R: a few groups of rows, each row roughly a mix of its group's hidden directions:
R (144 x 11):
-22; 54; 18; -3; -28; 27; 25; -49; 30; -10; -20
10; 0; 41; -28; -7; -26; -22; 15; 37; -34; -56
25; -18; -54; 1; -10; -39; -28; -36; 0; -45; 8
4; -6; 25; -31; 30; -30; -68; 11; -34; 0; -19
8; -7; 40; -46; -10; 59; 3; -13; 18; 17; -38
-19; 15; 14; 0; 78; 21; 12; -31; 32; -4; -13
-11; -3; -28; -42; -39; 28; -45; -27; -25; 17; 33
-19; 0; 0; 37; 13; 8; 59; 20; -61; -5; -11
-45; -16; 25; -40; -64; 12; -11; 18; 15; -12; 8
19; -27; -68; 1; 39; 14; 1; -2; -25; -3; 40
7; -35; 25; -24; 8; -37; -38; 15; 61; -13; -16
-23; 7; 58; 12; -31; 22; -12; 8; 49; -36; -15
-27; 19; 25; -3; -68; 52; 13; 8; 10; -18; -2
-3; 18; 50; -28; -35; -28; -47; -28; 30; 6; -9
-19; 4; -19; -58; -25; 24; 8; -40; -22; -28; 38
-22; 21; -13; 15; -8; -67; -8; -19; -16; 40; 39
51; 15; 7; -25; 28; -24; -57; 26; 12; -29; 0
-19; -15; 38; -37; -2; -21; 18; -7; 9; 19; -71
-31; -9; -32; -19; 47; 30; -32; 29; 37; -30; 6
-28; 13; 2; 39; -42; -39; 5; -31; 23; 16; -47
28; 25; 39; 1; -47; 14; -23; 52; 33; 0; 4
18; 4; 14; -8; 21; 51; -49; -44; 19; 36; -7
24; -46; 1; 14; 4; -13; 72; 23; 11; -3; 28
-29; -5; -52; 0; -8; 57; -14; -13; -19; 10; 44
-5; 68; -3; -21; -55; -9; -9; -34; 3; 12; -1
28; 11; 11; -37; 9; 28; -30; -60; 17; 13; 38
4; -20; -10; -3; -44; 47; -20; 49; -12; 14; 44
-29; 21; 10; -7; 2; -53; -3; -13; -26; 47; -49
3; -23; -36; -23; -18; -15; -32; 30; -56; 28; 30
12; 55; 34; -10; -42; 5; -20; -13; 40; -37; -7
1; -15; 36; 0; 47; 42; 15; 54; 8; 26; 18
-45; -10; -14; -13; -28; -10; -33; -51; -19; -47; -4
-8; 61; -4; -10; 51; -23; -33; 5; -1; 10; -39
21; 19; -15; 32; -11; -18; 69; -18; 16; 39; -17
-5; 50; 48; 8; -23; 1; 44; 17; -26; -32; 18
15; -15; -11; 35; 25; -35; 35; -50; -19; 38; 23
12; -14; 24; -40; -49; 15; -36; -20; 22; -1; -49
-11; 28; -30; 8; -7; -27; 24; -76; 4; -11; -23
15; -32; 7; -8; -61; -4; -38; 31; -46; -9; 6
27; -38; -1; 23; 29; -49; -21; 23; 5; -8; -51
42; 49; -8; 31; 21; 17; 25; -48; -15; -2; -25
-16; -4; 60; -42; 15; -16; 15; 7; -18; 40; -37
26; 11; 24; -17; -34; -28; 30; -17; -18; -7; -67
20; -27; 42; -10; 56; 7; 12; 54; -20; -8; 5
-4; 21; 16; -24; 54; 9; -14; -70; 5; 9; 17
47; -34; -8; 39; -28; 16; 21; -17; 2; 27; 47
62; -19; 27; -23; -16; -32; 15; -22; -18; 43; -5
8; -37; -77; 27; 15; -6; -4; 14; 12; -26; 17
7; -13; -68; -13; 4; 37; 22; -18; -41; -10; 27
-1; 34; 9; -7; -70; -35; -20; -11; 39; -9; 16
6; 5; -14; 32; -45; 27; -17; -15; -10; -16; -69
-56; -11; -7; 46; -20; -1; 6; 20; 10; -7; -57
15; -19; -8; 1; -77; 5; 0; 36; -31; -2; 28
6; 17; -29; 6; 2; -49; 57; 31; -24; -18; 30
34; 6; 37; 10; 25; -30; 36; -1; -47; 36; 27
2; -2; -1; 4; -76; 9; -35; -9; 8; -45; 19
10; -28; 31; 36; -37; -9; -18; -14; -5; 40; -53
9; -34; -68; 25; 16; 6; 25; -43; -15; -12; 2
-25; -8; 30; 17; 40; 11; -12; -1; 38; 63; -23
-27; -11; 9; 16; -14; 56; -40; 1; 53; -28; 4
25; 44; -2; 15; -18; 38; 34; -43; 14; -34; -27
-30; 7; 15; -15; -40; 33; 25; -55; 8; -33; 26
11; 19; 34; -2; -15; 53; -2; 37; -10; -9; 58
40; -6; 16; -63; -29; -13; -21; -21; -40; 17; 10
-6; 21; -16; 40; -40; 19; -38; -7; -30; 37; -39
-19; -61; -50; 16; 32; -23; -4; -4; -23; 26; 1
-55; 27; 5; 3; 21; 19; 43; -35; 33; -29; -9
-25; -28; 22; -1; 9; -7; 33; -46; -55; -21; 32
23; -18; -45; -24; -39; 0; -13; -13; 28; -59; 9
1; 27; -14; 28; -15; -20; -45; -50; -12; 50; -12
18; -41; -7; -51; 5; -33; -24; -11; 44; -28; -22
19; -31; 7; 16; 24; -9; -51; 12; 48; 39; -30
16; 70; 28; -15; -38; 18; 32; -22; 7; -11; 4
5; 38; 16; 23; -53; 20; 19; -5; 31; 17; -51
-4; 7; 30; 43; -44; 7; -20; 11; 3; -44; 50
47; 10; 10; 37; 14; 11; 35; -16; -14; 60; -18
-1; -11; -11; 12; -19; -24; -53; 50; -48; 8; -28
-17; 2; -15; -6; 58; -55; 20; -38; 19; 22; 9
-29; -51; 8; 30; 25; 36; 0; 43; -20; -2; -33
-85; -16; -19; -5; 19; 3; 5; -24; -7; 21; 20
29; 1; 44; 4; 9; 14; -1; 32; -29; -49; 49
-8; -8; -45; 2; -31; -48; 17; -47; -41; -3; -9
-41; 40; 59; -14; -46; -16; 3; -15; -12; 5; -2
8; 46; 32; -24; -10; -55; 22; -15; 33; -3; 31
9; -24; 20; 4; -17; -10; -42; 12; 69; 0; -39
-22; 31; -1; 3; -33; -14; 31; -15; -15; -18; -72
-17; -25; -8; -19; 15; -14; 6; 34; -7; 49; 65
26; -19; -51; -3; 30; -40; 14; 15; -51; -3; 24
11; 12; -10; -71; 2; -45; -29; -1; -31; -13; 13
-8; -3; 34; -37; -56; 22; -21; 35; -18; 7; 39
-30; 22; 27; 16; 20; -44; 8; 23; -44; 17; 46
13; -14; -38; -54; -37; 26; -26; -7; 6; -42; -19
-4; 14; -28; 36; 43; -42; 52; 24; 3; -23; -5
12; -50; 19; 32; -3; 1; -12; 68; 18; 20; -16
15; 8; -39; -19; -44; -51; 25; -27; -12; -4; -39
-10; 2; 14; 68; 32; -21; 26; 8; 14; 38; 31
26; -38; 21; -13; -54; -40; -25; 40; 7; -6; -14
-22; 10; 11; 26; -50; -45; -47; 20; -9; 29; 17
-5; 48; -39; 36; 25; 30; 23; 37; 2; 19; -28
-10; -13; -1; 35; -76; -22; 21; -8; 28; 6; -24
-39; -9; -9; 55; -29; -30; -7; -13; -2; 21; -50
52; 14; 27; 8; 22; 49; 16; 51; 12; 5; -5
-35; -9; -5; 56; -39; -25; 28; -11; -33; 9; -32
28; -19; -43; 11; 30; -47; 12; 5; 14; 17; 53
-28; -28; 3; -19; 18; -14; 2; -26; 62; -20; -48
-16; 75; 11; -15; 2; 27; -6; -15; 33; -6; -38
4; 0; -42; -5; 10; -78; 12; -12; 22; 26; -14
15; -36; 9; 36; -36; 15; -22; -19; 54; 37; 13
-26; -38; 0; 13; 29; -17; 23; -67; 21; 3; 28
-18; -4; 19; -7; 23; -49; -2; 31; 16; -42; 55
8; 16; 30; 10; -41; -31; -38; 39; -26; 21; 40
-45; 2; 13; 25; 47; 19; 31; -20; 44; -6; -31
-65; 33; -31; 45; 9; 7; 22; 8; 1; -22; -17
-1; -12; -31; -14; 37; 16; 39; -32; -38; 31; -42
-13; 4; -14; -52; -22; 22; -23; -1; 11; -40; -58
1; 41; 27; -7; 25; 69; 38; 3; -11; 17; -4
-15; 3; -38; -2; -52; -40; -9; -51; -24; -18; -9
-3; -38; -30; -15; 24; -14; -17; -35; 54; -11; -42
-69; -16; 11; -17; -2; -51; 23; 22; -17; -9; 14
8; 49; -31; -31; -16; 17; 3; 6; 59; -21; 28
-54; -6; 51; -27; 33; 0; -46; 9; 4; -13; -4
28; -3; -24; 45; -55; -21; 46; -19; -9; -12; 6
14; 36; -49; -1; 12; -19; 17; -70; 5; -7; -7
-20; 22; -7; 13; 1; 10; 53; -37; -35; 33; -44
-41; -40; -25; -35; 17; -5; 45; -11; 12; -27; -36
46; 30; 42; 17; 25; 5; -39; 11; 1; 23; 43
-19; -52; -42; 33; -23; -29; 10; 4; 43; -1; 22
-13; -20; -28; -1; 33; -23; -17; -11; 50; 61; -9
-32; -10; 2; 62; -25; -6; 28; -26; 3; 23; -45
25; -9; 26; 47; 18; -21; 23; 1; -11; 42; 54
12; 2; 4; -85; 10; -18; -37; -3; -20; 1; -11
19; -39; 10; 41; -19; 37; -4; -12; 54; 35; -3
-17; 33; 47; 38; 25; 43; 36; 17; -5; 22; -9
-29; 0; 4; 40; -3; -32; 71; 10; 3; -9; -30
-1; 28; 54; 2; -24; 18; 24; -45; 21; 8; -45
44; 8; -42; 24; -14; -14; -38; -4; 58; -3; -8
-7; -33; -21; -42; -23; 6; -36; -29; 54; -28; -4
-10; -1; 4; 61; 31; 10; 54; 9; 21; 18; -33
29; 9; -20; 29; 40; -1; 61; 41; -3; 22; 1
5; -40; -64; -7; 20; -20; 10; 21; -46; 9; 18
-8; 3; 12; -8; 50; -8; -54; -17; 9; -33; -49
11; -18; -10; 36; -5; 64; 10; -3; 45; 36; -17
-42; -26; -12; 23; 32; -13; 6; -43; 58; 5; -6
14; 1; -21; -15; 49; -5; 52; -7; -35; 45; -18

the one row of each list that fits no group (the others fit one group, some only roughly):
  * Z151: 5; 31; -22; -37; -18; -16; -14; -30; -22; -39; -56
  * Z325: 25; -19; -31; 40; -10; 22; 32; -22; -21; 37; 47
  * Z381: 3; -22; -45; 5; -9; -57; -8; 3; 48; 2; 38
  * Z794: 32; -21; -8; 28; 65; 31; 16; 9; 20; -28; -27
  * Z271: 3; 15; -59; 13; 58; -5; -4; 36; -5; 5; 33
  * Z349: 31; 15; 24; 3; -42; -17; -31; 60; 3; 28; -20
  * Z569: 21; -13; -32; -7; 77; 1; -36; -16; -14; -3; -17
  * Z757: 49; -31; -13; 8; 8; -22; 47; -18; -10; 51; 18
  * Z461: -38; -14; -57; 14; -11; 37; -31; -5; 37; 4; 28
  * Z614: -56; -20; -21; -16; -45; -31; -9; -14; 17; -37; 25
  * Z55: -1; -25; -19; -13; 37; -3; -8; 76; 15; -31; 12
  * Z109: -12; 45; 32; 16; -17; 48; -20; 14; 27; 37; -30

Z151
  * Z120: 17; -29; -61; -2; 37; -10; -32; -22; 10; -19; 38
  * Z492: -33; -16; 46; 1; -2; -17; -30; 46; 48; -3; 26
  * Z292: 26; 52; -40; 19; -22; 3; 1; -43; 8; 22; -37
  * Z775: 36; -45; -65; -4; -8; 1; 1; 16; -20; 13; -36
  * Z890: -11; 15; -22; 0; -4; -37; -57; -42; 38; -16; -26
  * Z112: 6; -56; -53; -27; 32; -24; 18; -14; 22; 13; -16
  * Z263: -27; 26; 20; 11; -31; -30; -40; -45; 37; 16; -25
  * Z190: 25; -11; 0; 2; -15; -26; -44; 36; 63; -7; 29
  * Z992: 4; -20; -35; 16; -44; 2; -28; 42; 8; 50; 27
  * Z133: -32; -39; 39; 33; 7; 11; 60; 13; 5; 21; -3
  * Z909: -50; -41; -5; -51; 28; -27; -19; -16; 12; 24; -5

Z112
  * Z448: -11; -42; -69; -27; 32; 22; -6; -24; 10; -4; 2
  * Z431: -47; -21; -25; 4; -4; -10; -47; -48; 22; 35; 1
  * Z581: 24; 23; 32; -3; -18; -63; 27; -11; -48; 4; -2
  * Z86: -37; 28; -5; -28; -16; -20; 18; -6; -26; 62; 35
  * Z981: -31; 53; -2; 11; 11; -21; 15; 3; -65; -1; 29
  * Z8: -32; 47; 14; 6; 16; -39; -2; -47; -22; -10; 39
  * Z430: 10; -6; -39; -3; 63; 35; -37; 20; 13; 15; 25
  * Z36: 50; -38; 6; -36; -11; 26; -14; -17; 7; 52; 20
  * Z987: 18; -18; -21; 46; -11; 60; 47; -15; -5; 14; -4
  * Z874: -69; -5; 14; 10; -1; -8; 40; -11; 26; -6; -45
  * Z875: -39; -30; -27; 29; 19; -1; -27; 11; 57; -2; -34
  * Z30: -6; -9; -44; 28; 23; 7; 19; -56; 41; -34; 6
  * Z358: -6; 7; 46; -50; -40; 13; -21; 16; -36; 7; -35
  * Z685: -8; -52; 47; 20; -3; 11; 48; 24; -4; -37; 6
  * Z684: -64; 34; 43; -16; -10; 37; 3; -25; -7; 2; -16

Z358
  * Z220: 9; -1; 50; 2; 34; 32; 30; 1; -14; 36; -50
  * Z67: -19; -9; -8; -3; 25; -1; -11; 24; 62; -33; -54
  * Z698: -34; -7; -12; 46; 7; 44; 0; -22; 58; -1; -19
  * Z822: -60; 15; 27; 4; -14; -7; -10; 11; 9; -42; -53
  * Z83: 39; -16; -48; -54; 11; -28; -4; 9; 24; -32; -14
  * Z338: 47; -15; -5; 17; 26; 17; 43; 30; -13; -49; 25
  * Z737: 4; 17; 21; 35; 8; -42; 3; 22; -22; -15; 69
  * Z352: 28; -35; -30; -31; 31; 2; 17; 4; 45; 13; -48
  * Z436: 21; 32; 45; -34; -9; -31; 34; 22; -12; -26; 39
  * Z414: -17; -24; 12; 21; -35; 8; -63; -14; -9; -3; 52

Z414
  * Z847: 31; 22; -13; -25; -1; -33; 0; -33; -54; -48; 9
  * Z337: 24; 4; 16; -18; 44; 36; 47; 10; -54; 2; -8
  * Z405: -57; 24; 24; 35; -38; 43; 15; 10; 7; 18; 12
  * Z114: -1; -30; 56; 22; -36; -17; 38; 37; -16; -22; -8
  * Z91: -13; 18; -2; 10; -55; 45; -24; 38; -17; 34; -23
  * Z705: -40; 31; 32; 21; 32; 2; 1; 26; 30; -38; -39
  * Z12: 8; -8; -11; 86; 17; -26; 6; 3; 21; 20; 11
  * Z454: 32; -20; 30; 20; 22; -5; 51; 55; 7; 5; -28
  * Z868: -46; -11; -21; -8; 51; 16; -48; -28; 24; 20; -10
  * Z760: -67; 6; 15; 29; 12; -21; 11; -23; 44; -5; -30

Z12
  * Z480: -61; 15; 42; 17; 3; -15; -43; -1; 23; 32; 9
  * Z356: 15; -19; 14; 37; -15; -10; -12; 46; 59; -17; -35
  * Z579: 37; -38; -12; 6; 7; 14; -45; 60; -26; -1; 9
  * Z375: -4; 31; 49; 12; 3; 34; -2; -35; -41; 17; -43
  * Z397: 45; -13; -7; 23; -38; -2; -17; 71; 1; -8; 5
  * Z169: -24; 27; -12; 15; -33; 40; -35; 0; 51; 38; 1
  * Z494: -4; -15; -4; 1; 37; -20; -2; -29; 58; -45; 39
  * Z986: 17; -3; 15; -13; -4; -38; 3; 32; -74; 3; -31
  * Z940: 27; 8; 27; -19; 28; 18; 36; -54; -40; 3; 29
  * Z508: 2; -5; 26; -6; -31; -42; -24; 49; 16; 45; 32
  * Z406: -27; -28; 13; 30; 29; -9; -11; 18; -6; 28; 70
  * Z230: 40; 15; 1; -49; -19; 19; 18; -8; 15; -16; 63
  * Z974: -43; -13; -4; 53; -35; 20; -14; 37; 40; 4; 2
  * Z344: 39; -23; 16; -7; -64; -19; -20; -16; -44; 10; 13

Z406
  * Z421: 50; -27; 28; -17; -49; -43; -23; 4; 5; 22; -4
  * Z329: 16; 9; 10; -48; -37; -15; -18; -48; 21; -18; 46
  * Z764: 2; -12; 23; 59; 1; -19; 34; -14; 8; 61; 0
  * Z800: -42; 11; -12; -6; -2; 31; 25; -27; -54; 47; -13
  * Z565: 6; 50; 20; -35; -12; -31; -52; -38; -8; 8; -16
  * Z319: -6; 14; -48; -3; -27; 13; -6; -27; -66; 1; -34
  * Z603: 32; -26; 34; 23; 1; -11; 19; 4; 55; 4; -52
  * Z817: 35; -16; 8; -15; 25; 73; 0; 26; -34; 12; 4
  * Z607: 7; -8; 6; -38; -46; -50; -32; 2; -39; 31; -3
  * Z199: -26; -6; 24; 13; -20; 8; -2; 55; -43; 48; 25
  * Z452: -22; 19; 38; -47; -23; 38; -1; 46; -13; 0; -31
  * Z504: -17; -26; 3; -66; 20; -32; 9; 22; -42; 13; 21
  * Z217: -2; 13; -10; 56; -2; 62; 21; -4; -14; 37; -21
  * Z518: 38; -15; 39; 34; 20; 17; 30; 40; 10; -45; 6
  * Z576: -18; -49; -35; 9; -12; -31; -52; -30; 24; 7; 18

Z452
  * Z520: -5; 8; -10; 59; 13; -2; 2; -38; 41; 25; 47
  * Z695: -24; 27; 5; -8; 17; -4; 33; -67; -5; -42; -25
  * Z778: -6; 22; 47; -30; 16; 7; -10; -6; -63; 34; 21
  * Z506: -11; 5; 80; -31; 5; 26; 15; 5; 31; -8; -16
  * Z411: -23; 23; 68; 4; -2; -34; 23; 25; 21; -20; -29
  * Z40: 11; -13; -12; 10; -36; 69; 24; 21; -12; 29; -34
  * Z797: 36; -3; 7; -18; -21; -8; -3; -71; 37; 19; 27
  * Z803: -75; 41; 16; 11; -4; 21; -14; -8; -14; 2; -32
  * Z442: 36; -3; 7; -28; 47; -29; 18; 18; -57; -24; 7
  * Z470: -21; -2; -30; -13; 69; -23; 11; 15; 40; 12; -27
  * Z221: 18; -39; 38; 11; 13; -8; 1; -32; 58; 26; -32
  * Z615: 36; 25; 10; -12; -26; -7; -17; -59; -45; 30; 9

Z520
  * Z900: -22; 23; 57; -38; 20; -15; 19; -35; -8; 29; -29
  * Z102: 15; 3; 32; 22; -32; -38; 60; -19; -7; 20; -32
  * Z298: 30; 0; -76; -10; 12; 19; -26; -2; -17; 18; 34
  * Z995: -63; 9; 14; 27; 13; 19; -26; 2; 51; 19; -26
  * Z966: 57; -29; 11; 5; -25; -45; -18; -6; 39; 24; 19
  * Z818: 46; -14; -22; -28; 16; -5; -23; 44; 11; 3; 57
  * Z288: -17; -7; -30; 7; -56; -19; -32; 13; -18; -58; 4
  * Z149: 7; 26; 33; -47; 32; -40; 38; 22; -16; -30; 3
  * Z238: -15; -14; 11; -44; 32; 55; -24; -2; -4; 49; -14
  * Z462: -11; -15; -46; 10; -4; -15; -1; -19; 74; 2; 32
  * Z389: -15; 16; 49; -34; -9; 10; 20; -4; 3; -46; 55

Z288
  * Z907: -52; -52; -29; 40; 26; 31; 2; 8; -13; -5; 6
  * Z591: 23; -45; -19; 20; -45; 4; -32; -39; 23; -17; 30
  * Z499: 49; -31; -23; -28; 38; -4; 23; 32; 13; -43; -5
  * Z255: 45; -29; 16; 14; 38; 28; 17; 37; 39; -29; 12
  * Z359: -60; 21; 42; -8; 33; 9; -9; -12; 47; -3; 14
  * Z496: 26; 2; -6; 2; 47; -48; 49; 29; 33; 8; -4
  * Z972: -5; 24; -51; -10; 3; -16; 33; -55; -38; 21; 10
  * Z370: 48; -13; -39; 9; 9; -53; 29; 12; 13; -32; 24
  * Z135: 2; -10; -20; 48; 1; -29; 1; 14; 62; -35; 29
  * Z842: 27; 73; -23; -4; 1; 8; 28; -37; 18; 21; -9
  * Z474: 3; -2; -7; 4; -59; -5; 2; -25; -50; -39; -39
  * Z360: -23; -64; -51; 15; 8; 22; -31; 3; -13; 18; 16
  * Z121: 33; -13; 3; 24; -12; -49; 56; -22; -24; 24; 23
  * Z321: 40; -22; 18; 7; 47; -1; -10; 33; 37; -43; 26

Z591
